In the data rows, 128 means zero.
Here are some points:
153 141 171 131 090 075 153 166 152 126 123 096 172 150 118 159 130 139 180 155 169 116 194 176 121 130 127 113 160 167 117 108
123 121 133 140 132 147 126 115 115 124 136 124 128 126 133 133 146 124 109 112 129 136 086 113 127 123 130 134 118 089 121 136
123 138 155 130 122 094 148 161 130 159 135 092 167 133 147 140 143 149 130 142 157 093 171 177 118 121 105 104 143 155 087 125
113 139 091 121 144 169 119 102 141 109 133 142 097 128 140 127 137 138 127 119 112 157 086 101 125 123 139 152 120 103 136 142
125 137 162 141 131 099 142 152 128 147 147 104 164 131 141 144 136 158 125 139 169 094 156 167 113 123 100 109 129 150 096 124
124 130 158 134 125 106 151 137 121 140 174 117 149 120 147 143 113 148 101 129 154 115 145 141 129 147 107 122 117 129 120 138
140 121 076 107 146 183 103 083 142 095 096 150 074 135 111 122 164 100 144 116 101 157 072 077 133 125 177 140 129 108 181 123
097 127 155 130 185 144 132 113 118 143 169 121 114 092 156 141 149 151 039 109 121 109 066 123 122 145 107 128 082 080 092 155
145 133 153 131 130 106 138 125 139 146 159 115 143 117 136 141 130 157 106 124 150 106 153 151 138 148 111 118 117 155 135 136
155 118 135 130 113 113 132 125 138 140 108 119 134 133 118 130 114 120 154 136 110 142 149 140 142 129 135 111 150 148 139 115
154 134 113 119 102 132 121 125 154 123 100 135 131 151 108 123 124 104 193 144 093 150 135 121 145 112 157 136 165 124 163 108
135 148 080 119 102 148 094 138 138 106 059 177 087 153 075 100 100 080 193 132 069 168 122 082 125 100 176 154 154 140 170 112
088 120 140 148 164 135 123 137 106 153 166 126 113 094 144 113 121 156 040 113 148 101 099 131 111 143 087 121 089 122 080 158
159 125 150 123 082 084 142 145 134 141 105 112 164 148 110 131 111 119 187 148 127 125 198 159 136 133 130 104 157 165 141 102
096 118 141 123 178 162 131 092 118 129 175 127 110 092 166 137 156 156 049 098 124 123 056 121 132 143 107 133 098 070 103 161
154 141 152 135 094 068 141 154 137 144 099 113 168 151 098 137 115 118 185 153 136 105 198 169 120 108 126 113 161 174 122 100
118 133 166 154 158 103 150 148 110 134 174 099 144 104 164 151 143 148 056 128 174 090 141 153 114 150 083 122 096 136 085 140
119 125 173 141 126 092 147 157 114 162 154 106 152 116 144 146 108 169 101 139 167 080 161 176 106 138 086 105 108 163 081 139
085 127 127 121 162 157 120 094 113 125 147 145 100 093 135 120 131 140 074 101 102 131 059 114 122 141 125 146 094 084 107 153
124 136 186 130 118 087 150 142 117 163 159 092 183 128 148 150 128 153 122 131 163 090 168 183 110 135 103 105 118 159 091 130
096 129 109 133 187 176 117 082 128 108 177 141 095 098 145 127 152 155 054 091 110 133 037 091 129 136 122 162 099 061 119 153
090 132 158 137 176 146 123 113 121 130 165 122 103 084 152 139 144 152 041 098 122 132 062 114 109 145 104 151 081 076 094 157
104 108 118 122 142 141 123 106 127 139 147 122 121 125 163 133 148 155 112 120 139 109 096 137 124 133 121 120 110 141 109 138
164 147 106 113 074 125 130 138 150 128 085 130 154 160 101 123 123 110 214 146 127 146 164 138 147 101 151 120 170 150 160 106
112 122 130 122 151 147 116 109 132 133 138 139 109 107 144 140 137 132 092 113 099 135 066 126 121 131 117 146 115 096 109 142
092 107 143 124 169 139 128 109 108 133 165 127 103 094 163 139 147 148 046 106 121 108 065 124 123 157 112 126 081 088 097 163
127 138 152 134 132 108 141 137 130 145 136 117 135 121 129 139 131 126 116 130 130 097 135 147 122 125 120 121 123 135 113 123
107 117 152 136 156 131 137 123 103 151 150 120 128 105 153 132 126 160 065 115 157 110 101 140 112 155 098 117 089 128 087 155
092 129 130 137 180 142 131 108 116 129 168 117 113 097 147 129 154 160 057 094 124 112 083 115 121 124 106 132 103 080 098 159
167 154 143 131 089 074 140 154 149 131 112 110 153 152 096 128 120 130 194 152 158 121 215 160 128 120 136 114 162 207 155 092
155 135 113 131 108 109 119 147 138 121 092 124 128 147 090 119 118 110 168 145 133 143 179 135 128 118 151 121 156 173 149 104
155 133 113 118 095 131 134 125 135 123 116 143 149 160 113 125 119 112 178 131 129 142 155 125 147 130 146 134 153 147 161 110
087 116 145 140 168 141 129 108 105 130 168 130 124 102 148 134 141 157 055 094 144 106 083 123 108 131 091 138 082 092 096 165
Then 12 other points, each followed by its number:
109 110 161 128 114 099 140 159 100 175 128 114 158 135 138 127 119 147 118 142 173 078 166 174 113 122 107 092 112 172 086 125 0
135 122 081 107 133 185 112 085 129 094 099 154 086 129 123 114 134 082 153 118 062 175 056 071 154 123 179 150 129 071 169 123 1
142 137 128 119 104 111 141 149 128 137 097 124 141 147 112 122 123 107 172 148 123 125 154 139 122 124 146 111 134 158 132 105 2
098 123 182 134 125 080 146 160 107 164 146 100 174 122 149 144 115 162 111 149 172 088 164 190 101 138 084 101 108 166 062 139 3
131 136 141 121 120 121 135 130 125 140 128 124 159 140 140 135 133 140 149 133 152 128 143 146 127 116 125 117 138 135 132 128 4
158 116 103 128 098 125 111 125 134 117 088 142 123 156 107 114 112 105 191 139 105 149 143 123 135 116 154 127 160 145 162 111 5
171 136 111 119 066 102 128 142 136 105 082 136 149 183 088 116 112 091 232 148 127 143 190 135 130 111 158 121 171 183 179 085 6
143 125 123 113 126 145 137 099 145 132 110 134 128 127 126 135 131 119 147 116 092 146 098 116 148 130 144 137 147 108 139 131 7
146 110 060 106 138 184 109 082 145 097 085 179 064 125 094 095 120 081 155 122 050 190 073 062 165 129 180 143 142 093 199 116 8
141 121 103 115 127 157 118 101 127 107 110 141 097 123 120 119 125 101 142 115 081 163 101 095 151 137 157 137 137 096 161 132 9
127 131 088 126 145 161 105 114 141 097 106 153 085 120 103 120 134 111 119 118 090 157 092 083 133 119 152 156 130 103 152 126 10
162 125 089 120 114 134 124 117 135 101 070 133 115 136 082 105 125 084 183 145 085 171 137 100 142 114 173 138 162 116 166 100 11
Which two of these numbered points are nearest to each point below, ignoring the 2 directions in which the first points spread most? Their numbers follow each, nearest first.
118 104 106 121 165 155 124 100 124 123 133 144 087 108 140 112 142 123 078 111 108 132 078 101 139 148 123 124 094 091 136 147 > 8 5
151 132 168 130 095 080 157 147 137 147 132 101 192 153 139 145 130 140 172 144 165 108 204 182 121 131 116 096 154 172 125 112 > 4 7
151 135 136 125 082 090 144 165 124 127 116 123 166 163 117 139 118 115 194 147 159 118 207 157 128 120 134 108 151 184 146 098 > 6 4
136 123 081 112 140 183 105 075 139 097 108 154 075 120 121 111 131 111 134 121 070 173 069 074 151 127 166 154 139 079 171 134 > 9 1
147 122 121 122 124 122 127 130 126 128 110 134 122 137 114 113 120 107 148 132 124 129 149 127 142 135 138 117 133 144 154 115 > 8 5
131 123 169 142 102 088 141 151 114 162 150 106 166 138 141 135 112 158 145 136 168 097 185 169 124 135 101 101 137 170 112 131 > 5 6
133 115 098 136 117 137 111 117 126 116 105 155 113 143 105 117 117 117 168 127 114 142 118 122 131 116 150 142 144 131 137 116 > 5 6
154 108 088 114 087 149 110 103 140 121 075 149 104 149 112 112 119 098 202 136 088 161 116 108 151 118 169 121 165 125 178 116 > 5 9
110 124 153 129 125 103 140 141 109 134 165 108 166 134 144 140 130 148 109 127 177 096 154 154 112 145 105 110 100 154 101 137 > 6 4
119 118 080 116 141 173 101 094 133 115 093 176 052 105 110 092 116 098 117 111 052 165 063 078 139 122 155 149 113 091 157 134 > 8 5
106 119 131 116 148 146 124 121 103 116 138 134 125 128 137 130 131 126 093 118 142 124 097 117 122 139 118 138 097 116 108 143 > 6 2
138 129 148 138 085 095 139 154 129 141 117 106 164 148 123 140 112 124 177 149 151 114 191 167 133 129 119 109 157 175 128 108 > 5 6
102 124 104 122 180 168 118 103 120 117 128 147 099 098 132 119 141 122 071 110 085 153 040 085 135 117 129 151 103 051 112 147 > 11 2
111 122 160 130 124 089 135 148 109 152 128 111 162 119 141 135 111 154 120 145 161 108 151 166 102 137 098 112 113 163 082 144 > 3 5
107 125 190 137 135 090 159 157 116 171 175 086 157 115 158 155 141 167 076 131 163 069 141 174 111 141 086 109 103 138 068 144 > 2 5
151 134 131 124 122 114 137 137 135 126 122 127 128 134 112 120 117 112 131 135 144 144 159 116 139 140 129 120 130 144 151 122 > 8 10
119 139 169 132 136 104 153 130 126 152 163 119 162 121 148 141 129 149 105 127 136 104 138 158 132 143 103 114 125 130 099 138 > 7 9
128 128 098 109 125 156 113 120 139 118 098 148 094 127 124 121 122 107 145 130 089 151 101 103 137 125 158 135 131 118 147 124 > 2 5
129 136 106 124 145 144 110 121 131 119 118 140 099 118 102 115 139 127 113 120 117 137 107 099 126 118 136 143 122 123 144 126 > 10 6
122 126 151 133 116 091 135 159 114 139 147 109 165 144 146 136 120 149 131 143 181 090 182 175 099 127 094 107 124 182 110 130 > 6 5
108 125 132 115 147 156 132 106 130 125 155 129 124 124 156 139 145 142 100 121 138 130 086 116 128 135 121 136 114 107 123 144 > 4 6
138 116 090 107 128 166 122 106 133 114 100 147 123 140 135 123 139 099 160 134 103 153 100 110 150 120 156 139 146 101 145 120 > 1 4
110 126 125 128 136 135 117 132 131 131 118 135 114 123 135 129 123 139 123 134 129 130 105 134 113 123 121 132 121 141 104 138 > 3 5
141 140 117 133 128 121 117 141 134 120 110 148 118 137 097 110 117 104 150 135 109 145 137 112 140 119 146 136 140 135 146 113 > 10 2
Now 12 new points, numbered from 0 again:
161 128 133 129 078 105 130 154 143 146 104 129 167 165 108 125 111 124 206 147 124 129 187 161 144 112 141 117 171 164 146 099 0
093 119 146 124 179 149 134 105 129 137 160 125 114 093 153 141 157 167 056 104 135 117 061 129 111 148 109 134 081 088 094 158 1
140 146 151 136 112 115 142 143 132 130 123 114 163 137 123 144 133 126 143 135 145 136 149 143 127 123 125 125 144 121 115 118 2
091 123 137 127 166 147 132 112 117 135 167 130 096 093 160 143 144 145 050 105 132 119 072 107 123 140 115 119 079 081 110 164 3
084 141 097 125 187 177 119 101 130 109 145 138 102 103 136 118 158 141 071 098 098 139 047 091 117 119 120 166 100 071 114 159 4
124 134 151 137 139 111 145 149 121 127 148 116 137 122 131 135 116 135 101 124 165 120 150 136 120 148 110 125 111 140 127 136 5
087 109 109 121 192 170 118 087 112 108 130 133 092 087 130 116 151 125 060 101 087 154 041 086 125 143 129 144 096 050 120 154 6
152 144 124 127 115 124 117 135 158 121 102 132 113 128 100 124 119 106 164 133 092 153 137 119 131 124 160 147 147 126 155 110 7
086 127 134 128 190 156 128 108 115 134 171 127 096 078 163 127 138 160 014 106 142 123 059 103 119 150 098 137 067 079 104 172 8
149 130 049 115 121 190 104 089 140 092 077 165 076 144 095 097 141 083 178 119 071 177 087 065 156 096 187 134 158 094 192 112 9
157 125 150 130 090 084 149 157 119 130 135 103 169 146 123 135 109 120 161 152 165 119 204 162 127 136 116 109 143 165 129 115 10
108 113 107 127 160 167 119 092 118 121 129 148 098 117 135 116 146 128 098 111 097 133 060 104 129 115 133 144 117 100 114 139 11
Which two of these numbered points are nearest to each point below, ignoring the 2 directions in which the first points spread most? Their numbers follow each, nearest first.
076 099 116 125 188 175 108 100 103 139 143 137 096 093 162 109 153 153 040 105 117 117 035 106 120 126 112 133 073 087 086 164 > 11 9
120 125 108 127 135 136 130 121 117 133 125 126 135 136 130 124 144 134 119 122 132 126 131 121 136 120 137 121 130 121 125 130 > 9 11
142 143 071 112 117 168 099 109 158 097 077 157 094 136 093 105 139 097 185 124 077 184 099 080 140 088 178 166 158 110 175 117 > 4 1
183 129 109 121 069 117 126 149 140 135 069 130 148 166 094 110 117 101 228 157 139 139 202 136 139 108 162 103 174 190 174 092 > 9 3
092 121 129 118 167 165 123 092 121 124 151 136 108 096 144 126 151 149 069 106 109 132 047 095 122 142 118 146 088 072 111 159 > 1 2
122 131 149 140 132 095 143 154 125 145 144 103 160 128 140 136 138 143 110 137 152 101 162 155 132 117 094 123 138 138 099 124 > 4 11
146 121 151 138 110 087 140 153 120 140 113 115 169 147 108 124 130 127 166 141 152 100 184 160 122 118 121 112 148 171 116 101 > 11 9
159 128 098 119 091 138 127 127 143 134 098 135 133 154 109 110 118 109 198 136 101 149 146 123 154 108 154 132 163 141 158 109 > 0 11
116 109 077 119 159 187 116 094 126 106 125 145 091 119 142 106 141 132 098 115 123 146 073 085 133 124 134 130 111 092 136 155 > 9 8
094 136 159 129 131 116 144 137 122 134 183 110 164 128 170 148 128 179 091 118 179 108 139 157 109 139 089 129 108 132 086 155 > 4 0
102 130 159 136 147 119 141 128 110 161 181 117 160 103 172 135 143 168 080 112 150 091 114 167 121 132 077 125 093 117 081 150 > 0 11
094 125 182 127 148 102 149 144 114 152 173 099 166 114 167 155 134 176 080 129 177 086 126 180 106 143 080 117 093 140 064 149 > 1 11
109 112 136 132 141 127 120 133 113 143 142 111 134 117 150 128 130 145 106 122 133 097 120 149 120 116 106 111 120 124 087 150 > 11 0
086 127 169 134 168 117 147 128 113 139 181 107 159 113 168 154 145 176 065 117 176 094 111 152 109 149 074 117 087 114 069 150 > 1 2
149 139 090 119 114 179 108 100 153 094 088 152 103 140 095 118 135 090 163 118 085 201 084 077 152 101 176 157 157 086 174 120 > 2 7
135 132 117 129 149 142 127 131 115 109 128 131 103 118 121 117 125 118 095 119 131 145 115 102 134 145 131 137 108 113 143 133 > 5 8
154 124 073 115 117 170 104 097 144 104 057 164 094 145 080 095 118 086 194 126 054 189 099 083 148 105 187 148 162 094 182 109 > 6 0
157 146 131 132 087 087 133 164 136 134 077 123 152 147 083 119 110 085 203 162 112 137 203 134 129 103 144 123 166 159 132 089 > 6 7
104 134 174 142 156 100 147 144 120 144 184 093 159 099 158 160 146 172 065 123 175 094 127 161 110 141 084 116 102 129 082 147 > 1 2
177 129 107 131 070 098 132 161 137 133 088 113 162 175 099 119 112 116 214 158 162 134 230 152 136 108 141 095 173 200 161 087 > 9 10
139 140 117 129 119 134 123 133 143 119 118 130 126 138 125 131 137 120 149 132 120 139 120 126 135 106 137 135 150 119 126 121 > 2 11
087 138 147 134 184 136 131 122 130 131 181 107 120 095 171 162 165 167 039 113 157 095 083 144 105 145 090 139 082 105 083 158 > 1 4
140 132 114 121 094 138 106 131 153 136 094 136 108 146 114 121 123 100 180 129 095 145 123 125 139 105 159 130 155 126 151 117 > 0 11
159 134 132 127 102 091 144 144 135 129 095 126 156 150 087 123 116 119 178 143 114 116 195 135 136 124 143 118 163 165 147 095 > 6 11
